runs of hidden systems
zufol, run 1 (8 x 22)
[[  0 -17  28   6 -27  16   5  -6  -2   9  18  17  -7 -24  -1 -19  -6   6
  -20   6 -18 -19]
 [ 35   0 -24  14  -3   0 -13  20  14 -15   2 -10  -1   0  -9  29  13   7
   27 -15  -8   2]
 [-29   6  -5 -22  26 -21  -5 -11 -16   5 -16 -12  -1  16  10 -21   3 -12
    2 -16  21  -6]
 [  0  -4  24  -2 -23  21  14 -12  -3  28   9  11   0 -14  -1  -5  -1  13
  -27   4 -21  -4]
 [ 19 -12 -13  13  -7   0 -16  14  18 -25   7  -1  -9 -13  -8  23   0   4
   33  -8 -13   0]
 [ -5   6 -11  -9  27 -19  -4   1 -14   6 -10 -14   4  20   8 -19  16 -12
   -2 -15  26 -14]
 [-15   5  17 -15 -19  17  11 -17  -9  28  -1   6  -1  -5   0   2  -9  10
  -23  -4 -21   9]
 [ 15 -20  -3  15 -14   2 -10   8  21 -22  10   6  -8 -21  -6   7  -3   9
   27   3 -13 -10]]
Lere, run 2 (8 x 22)
[[-23  -4  -2  -9 -10  -4   9  -8  22   3 -11   6   8   1  22  -9 -15  19
    9   9  16  10]
 [ 20   2  -3  14  14   6 -18  19   2   3  21 -11   5  10 -15  -1  19   3
   14  -6   4 -11]
 [-13  -2  11  -7   8  -7   6 -16 -21 -10 -12   6 -16 -12  -6   9  -8 -23
  -12   4 -17   2]
 [  3   4 -11  -1 -18  -5  10   6  11  -2 -10   5  14  12  25  -6  -6  12
   -6   0  21   7]
 [  7   5   1   7  10  12 -13   6   9   8  14 -10   3   2 -26   6   8  15
   20   9 -12   0]
 [-15 -14  11  -4  16 -14   0 -10 -14  -9  -4   4 -15  -9   5  -6   0 -25
   -6  -6   2 -11]
 [ 15  12 -11   2 -20   0  11   9  -3  -6 -11   7  10  12  14  11  -6   1
  -17  -1   7  14]
 [-10   5  -1  -3   2   8  -9  -3  15   8   3  -8   5   0 -17  -5  -2  24
   24  13  -8   2]]
zufol, run 3 (8 x 22)
[[  6  -7  13   9 -30   4  17   7  -6   2   7  24   6   4  34 -12  -8  -8
  -40  -3  18  -1]
 [  2  19  -9   7 -12  18 -17  16  17  -6  14  -3  15  12 -19  14 -14  27
   28  16  -5  23]
 [ -8  -2   1   0  38 -25   8 -13 -11 -15 -22  -8  -8  -1 -12 -11   8 -21
    2  30   4 -12]
 [  8  -2   9   5 -18   5  24   2  -8  10   0  18   2   4  30  17  -2 -14
  -40  -9   9  15]
 [ -9   9  -4   5 -21  13 -24  16  13 -19  18   6  11   8  -8  -2 -25  20
   27   8   3  14]
 [  7   6  -4   3  34 -16  10  -7  -5  -1 -19 -14   2   3 -20 -12  19  -4
    0  36   1 -12]
 [ -4  -6   9   0  -5  -1  23  -7 -10   4  -8  16  -7  -3  26  27  -6 -22
  -30  -9   3  20]
 [ -3   3   0  10 -29  12 -22  21  10 -20  24  12  12   8   3 -14 -22  16
   15   2  11   2]]
fekal, run 4 (8 x 22)
[[-14 -12   8   1  25 -18  10  -9 -11 -12 -10   6 -12  -3  13   5   0 -33
  -10   5  14   1]
 [ -1  18  -1   5 -13   8 -10  14 -14 -21   6  10   4  14  -2  21 -22 -13
   -5   0  -1  26]
 [-17   5   0  -2  -2   1   4  -5  20  -1  -5   1  12   4  -4 -12 -13  23
   15  34   8   9]
 [ -4 -17   8  10  29 -17  15  -4   1  -5  -5   4  -7  -2  14   3  10 -24
   -6  13  19  -3]
 [ -8  11   2   1   0   3 -13   8 -21 -20   5   8  -7   8  -6  25 -19 -23
   -2  -9  -6  22]
 [-12  11  -4  -3 -19   3   0   0  13  -9  -6   6  14   8   1 -14 -21  23
    8  25   7  11]
 [ -1 -12   5  11  31 -12  18  -5  13   5  -6  -2   1   0   8   2  15  -8
   -1  24  20  -1]
 [-12  -1  11   1   9  -1 -10   1 -22 -18   7  10 -14   0  -3  21 -13 -32
   -4 -10  -5  13]]
fanam, run 5 (8 x 22)
[[-26  12  15  -4  20  14 -27   3 -22   6  26  -4  -3  14 -22   8  -8 -12
    9 -12  -6  13]
 [  8  13 -19 -14 -10 -12  20 -16   4  -2 -42  -7   2  -6  -7   4  -1  18
   -1  21 -19   4]
 [ 22 -21   2  16  -8   9  -1  15  21  17  22   1   3  -4  20   0  21   9
    2 -24  13 -14]
 [-33  -3  13 -10   8  -4 -21  -8 -20 -20   7   6 -17  -6 -10  -4 -21 -21
   12  -9  -9  -1]
 [ 17  30 -17 -12 -13   0  12  -1 -15   8 -27  -8  12  16  -8   6   2  11
  -18   4 -11  11]
 [  7 -19   2  11   8   8   4   3  37  23  14  -7   2  -9   5   8  18  23
   22   0   5  -4]
 [-13 -17   7  -5  -8 -14 -12  -6 -17 -26   0  11 -18 -16   9 -16 -12 -23
   -1 -19  -2 -21]
 [  4  33  -4  -7  -4  12  -6   7 -26   7  -2  -5   9  23 -17  14  -4  -3
  -16  -5 -11  20]]
fanam, run 6 (8 x 22)
[[ -6 -15  15   9  -2  -3  -9   5  -7 -14  17  12  -8  -6   7 -15  -5 -17
   -4  -3   8 -14]
 [ -4  22  -3  -3   3   0  -4   5 -21 -13  -8   1   4  16 -12   8 -11 -12
   -9   9  -2  16]
 [  6   2  -6   3   5   0  19  -3  22  17 -12  -5  12   5   7   7   9  18
    2  19   9   9]
 [  0 -24  13  12   0  -4  -2   3   6  -6  14   9  -7 -13  12 -16   4  -8
    0  -1  10 -21]
 [ -6  14   4   0   1   0 -12   7 -27 -21   2   7  -3  11  -9   5 -15 -23
  -10   0  -2  10]
 [  1  16 -10  -4   4   3  15  -3  11  14 -16  -7  15  14  -1  12   2  17
    0  20   5  19]
 [  6 -24   7  11   4  -5   8  -1  20   6   7   3  -2 -13  14 -15  15   6
    3   6  11 -21]
 [ -5  -1  11   6  -1  -2 -14   8 -26 -25  12  12 -10   0  -3   1 -13 -30
   -9  -9  -1  -2]]
Lere, run 7 (8 x 22)
[[  7 -26   6 -10  -6  -3  -2 -16  -8   9  -4  -1 -28 -34   0   5  15  -7
    0 -39 -33 -27]
 [ -3   0   8 -13 -30  13  16  -6  -9  32   0  12   3   4  33   5  -2   3
  -35 -36   2   7]
 [  5   2   8   0 -43  27 -17   7   9  11  25   5   9  -7 -12 -20 -10  37
    6  -5 -19 -12]
 [ 10 -28   3  -5  -3  -5  -6 -11   1   8   2  -5 -22 -30   0  -8  19   0
    9 -31 -22 -36]
 [  4  -2   9  -8 -19  11  15  -5 -14  27   1  10  -4   0  25  18   3  -8
  -35 -37  -5  10]
 [ -7   7   7  -7 -45  23 -12   3   4   9  15   9  10  -1  -3 -20 -19  33
    0  -6 -13  -3]
 [ 18 -23  -1   0  -6  -2  -9  -4   8   9   5  -8 -14 -25  -5 -16  21  12
   14 -21 -19 -39]
 [  1 -11  14  -5  -6   9  14  -9 -12  24   4   9 -12  -9  19  25   8 -15
  -27 -34 -11   6]]
fekal, run 8 (8 x 22)
[[ -8  -3  -4 -10   7  -8   6  -3  -6  15  -8  -1  -3   9  25  10   7 -11
   -8 -32  15   6]
 [  4  16  10   5  -6  16 -14  12 -17   3  20   1   8  14 -19 -12  -2   1
  -10   5  -4  -3]
 [ 11 -11  -4   3  -9  -4   6  -6  17  -9 -10  -1  -6 -20  -8  -3   2  15
   14  17 -17 -12]
 [ -6  -8  -5  -8   9 -10   7  -5   0  11 -10  -2  -6   2  24  13   8 -10
   -2 -28  12   4]
 [  0  16   8   1  -5  13 -15  11 -20   4  17   1   7  16 -13  -8  -3  -3
  -11  -4   0   1]
 [ 12  -6  -2   6 -12   1   3  -2  13  -8  -6   0  -1 -15 -12  -6   1  18
   11  22 -16 -11]
 [ -4 -13  -6  -6  11 -11  10  -8   5  10 -11  -2  -8  -3  21  14  10  -7
    1 -21   8   2]
 [ -3  14   7  -1  -3   9 -14  10 -22   2  13   1   4  16  -5  -5  -4  -8
  -12 -13   2   3]]
nekis, run 9 (8 x 22)
[[ 18  -7   5   2  22  -7   7 -10  -8  14  -7 -14  -8 -13 -22 -17  31  -1
   -5  13 -16 -34]
 [ -1  -9   8   9   7  -5   1   8 -18 -13   9  15 -12   3  22  28  -4 -41
  -18 -24  12  15]
 [-17  14 -12 -11 -35   8 -11   5  14 -10  -2   6  14  11   8  -6 -30  30
   18   0   5  17]
 [ 20   3  -2   1  17   2   5  -7   5  23  -8 -21   3  -6 -30 -17  30  21
    5  22 -19 -25]
 [  1 -21  16   9  19  -9  10  -3 -18  -2   5  11 -20 -10  18  21  10 -43
  -22 -18   4  -1]
 [-18   9  -9  -5 -35   4 -18  13   4 -26   7  14  10  14  18  -1 -36   9
   14 -14  15  21]
 [ 13  19 -12  -7   4   7   2  -6  10  22 -13 -22  13   3 -33 -14  15  38
   12  26 -20 -10]
 [ 12 -26  17  11  27 -10  21 -10  -9  13   0   3 -19 -18  11  11  28 -31
  -25  -5  -2 -15]]
Rezal, run 10 (8 x 22)
[[-13 -14   7  -2   8   0  26 -12  20  25  -4   6   0  -4  28  20   4   2
   -6   0  13  17]
 [-32   6  14  -6 -10   7 -18   2 -10 -10  16  10   5  10  -3 -25 -26   1
    2   6   9   2]
 [ 13   0 -15   7   4 -12  -9   7  -3 -36 -13  -1 -11  -6 -11  23  -6 -15
   19   2 -11   6]
 [ -2 -14   4   6  10  -6  28  -8  19  15  -9   7   2  -3  26  10   9  -1
  -11  11  19   8]
 [-31   4  16  -3  -6  15 -17   2  -1   4  22   8   6   8  -2 -12 -21   8
    8   1   7   9]
 [  4   2 -13  -1  -3 -16 -10   2 -13 -38 -15   2 -12  -5  -6  11 -12 -18
   11  -6  -9   0]
 [  9  -8   1  12  13  -6  25  -1  17   7  -9   3   5   0  15  13  11  -2
   -7  23  16   8]
 [-30  -3  17  -5  -5  15 -10  -3   7  14  21   8   2   1   4  -5 -15  11
    8  -5   4   9]]
Rezal, run 11 (8 x 22)
[[ -2  -7   9  18   9  -8   0  11   0 -27   9  12   1   4   6  -4  -8 -20
   -2  23  20   0]
 [-11  -1  -2   3  -3   7   2   2  17  -1   4   7   0   1  11  32 -13   4
   14  -2   3  30]
 [-29  -3   3 -11   0 -14   2 -11  -2 -15 -14   7  -2   0  13 -15 -19  -6
    2   8  14   1]
 [ -3  -4   6  16  15   0  -6   8   4 -20  11   5  -2   1  -9  13  -6 -13
   13  20   4  10]
 [-10 -12   1   0  -8  -2   8  -3  11  -4  -3  12  -5  -6  24  19 -11  -4
    3  -9   7  15]
 [-21   6   2  -3   2  -6  -3   0   0 -12  -3   5   7  12   6 -12 -17  -1
    4  15  18   9]
 [ -9  -6   4   5  11  -2  -4  -2   3 -16   1   3 -10  -8  -8  18  -8 -10
   16  10  -7  10]
 [ -4 -14   4   7  -6  -5   9   1   9  -9   1  13  -2  -3  23   5  -6  -9
   -4   1  15   5]]
nekis, run 12 (8 x 22)
[[ -4  19  -9 -19   7  -5   7  -8 -25  15 -21  -9   0  17   6  12   6 -10
  -19 -23  -1  12]
 [  7  -7  14  13 -29  19  12   5  15  12  15  16  10  -5  14  -6  -6  17
  -16  13   3   1]
 [  0 -14  -1   5  10  -3 -19   0   9 -15   7  -6 -13 -17 -19   4   2   2
   35  -1 -16 -12]
 [  2  13 -13 -17   5 -15   2  -5 -28   0 -23  -8  -3  12   7  -1   6 -16
  -17 -25   2  -3]
 [  7   3  11  11 -22  21  10  10  10  17  17  13  15   7  11   6  -5  13
  -17   6   6  13]
 [ -5 -16   3   2   2  -1 -10  -7  17 -10   2  -1 -12 -23 -14   0  -2  12
   30   7 -19 -11]
 [  7   6 -13 -10  12 -17  -5   1 -26  -7 -16 -10  -6  10   3  -4  12 -19
   -9 -25   4 -12]
 [ -1  10   9   4 -18  18   9   7   0  17  11  12  12  12  11  14  -9   6
  -20  -1   5  23]]

runs to name
run 13 (2 x 22)
[[-20 -21  15 -11  -6  -1 -16  -8 -12   4  14   5 -19 -16  12 -16  -3 -11
    1 -40  -5 -22]
 [ 19  24 -10   0 -33  11 -19  17 -26 -21   2   4   3  11 -14   6 -14  -2
  -10 -15 -18   6]]
 -> nekis
run 14 (2 x 22)
[[-16   7  17  -9  -9  20   1  -7  -3  33  13   2   7   5  -1  -7  -3  15
  -12  -6  -5   4]
 [ 12 -10   0   7  -6   2  -9   0   5 -17   2   1 -13 -20 -20   9  -1   3
   18   6 -28 -10]]
 -> zufol
run 15 (2 x 22)
[[  7  11  -9   2  32  -4  -9   2  -7  -3  -7 -17  -5   6 -28  22  13  -8
   17   6 -12   7]
 [ -9  -4   2 -10  -3 -11  24 -12  -5  11 -20   8   0   3  30  -1  -1  -9
  -26  -5  14   5]]
 -> nekis
run 16 (2 x 22)
[[ 17  12 -12   1  12   2  -2   9  -5  13  -2 -12   3  14  -3  22  18  -2
    0 -18   1   8]
 [ -5   6   7 -14 -10   3  15 -16 -11  19 -15   0   0  -3  -2  -9   0   7
  -22   5 -13  -4]]
 -> Rezal
run 17 (2 x 22)
[[-27  12  -4 -29  -9  -7  -9 -22  -9   0 -23  -9  -2  -5 -17 -31 -15  21
   12   6 -17 -12]
 [ 19 -31  10  11   9   0  27 -12  25  23  -2   2 -11 -29   9  13  26   5
   -6   9  -9 -14]]
 -> zufol
run 18 (2 x 22)
[[ -9   7   7  -4 -13   6   5  -3   0   9  -1   5  12   7   3 -21  -9  15
  -11  17   7  -1]
 [ 16 -15   0  15  -2   2  -7   9  16  -8  11   0  -4 -12  -6   3   8   6
   17   4  -5 -12]]
 -> Lere
run 19 (2 x 22)
[[ 11  17 -11  -1  -7 -10 -10  12 -35 -32 -10   5  -3  15   0  10  -9 -30
  -16 -17   1   6]
 [ 14   7  -8   3  -1  -2  30 -10  20   9 -26  -3   8  -5  -4  16   6  19
   -4  39  -9  14]]
 -> Rezal
run 20 (2 x 22)
[[ 13  -6   6  13  19  -4  -1  10 -18  -7  10   3 -10   3   3  20  12 -34
  -13 -14   4   1]
 [-21   6  -4 -10 -24   3  -2  -1   6  -8  -6  11   4   6  19   9 -28   9
    5  -7   7  24]]
 -> nekis
run 21 (2 x 22)
[[-39 -11  15 -11  11 -16  -1 -14  -9 -10  -3   8  -5  -2  14 -37 -15 -13
   -3  10  20 -15]
 [ 12  24  -6  15   6   0 -10  20 -16 -26   3   0  13  24 -20   0  -7 -11
   -4  28  10  11]]
 -> nekis
run 22 (2 x 22)
[[-17 -10  19   1  -3   9  18 -17  10   6   0  14  -8 -20   0  21 -14   1
   -4  24 -18  17]
 [ -4  -6 -12  -1  -8  -7 -20  15   7 -11  10   1   4  12  21 -10  -5   2
   18 -30  26  -4]]
 -> Lere
run 23 (2 x 22)
[[ -4  12  -4 -17 -11  -4 -11  -3 -30  -5 -10  -3  -5   5  -5 -12  -5  -7
  -10 -23 -11 -11]
 [  3  -8  -5  -8 -20   2  11 -12  21  16 -12  -2   0 -14   8  -6   2  28
    6  -1 -11  -8]]
 -> zufol
run 24 (2 x 22)
[[-13  20  -7 -15  -7  -3 -19   5 -33 -16  -3   2  -2  19   3   4 -17 -20
   -8 -31   3  12]
 [ -5   2  -2 -11 -26   1   9 -13  14   9 -15   0  10  -8  -1 -33  -7  35
    0  22  -7 -15]]
 -> zufol
run 25 (2 x 22)
[[ 27   1  -2  24  15  -3 -23  27 -16 -27  20  -3  -2  10 -18   0  12 -23
    6  -1   5 -13]
 [ -5  28 -20 -26  -9 -14  11 -10 -24   3 -38  -7   8  20   9  -4  -6   1
  -19  -9   3  10]]
 -> zufol
run 26 (2 x 22)
[[ 14   2  10  -1 -29   8 -13   4 -22  -1  11   4   0  -6 -13 -40   1   6
  -19  -7 -16 -36]
 [ 39  -7 -21   5 -10   0   7   3  20   8 -14 -12  -3 -16  -4  18  23  22
   14  -9 -22 -11]]
 -> fekal
run 27 (2 x 22)
[[-10 -17  19   3 -23  21  21 -11  34  32  11  13   7 -15  18   1  -5  31
   -5  14  -2   8]
 [  2  -9  -1  10  -9 -10 -31  17  -9 -38  16   3  -3  -2  -8 -42  -7  -6
   17  -3  10 -35]]
 -> fanam
run 28 (2 x 22)
[[-16   4   4   4   5   3 -18   5   1 -20  11   2  -1   3 -14   2 -17  -2
   22  12   0   9]
 [  0 -14  -3   4   4 -13   7  -3   3 -17 -11   7 -12  -9  15  20  -3 -18
    2  -4   2   6]]
 -> Rezal
run 29 (2 x 22)
[[  4  17 -16 -17 -18  11 -22   2   1  11   0 -15   2   3 -20   2  -1  30
   24 -25 -24  -1]
 [  7 -10 -18 -17   7 -10  -4 -11   8  15 -17 -19 -12 -13  -1   5  21  13
   23 -32 -16 -17]]
 -> fanam
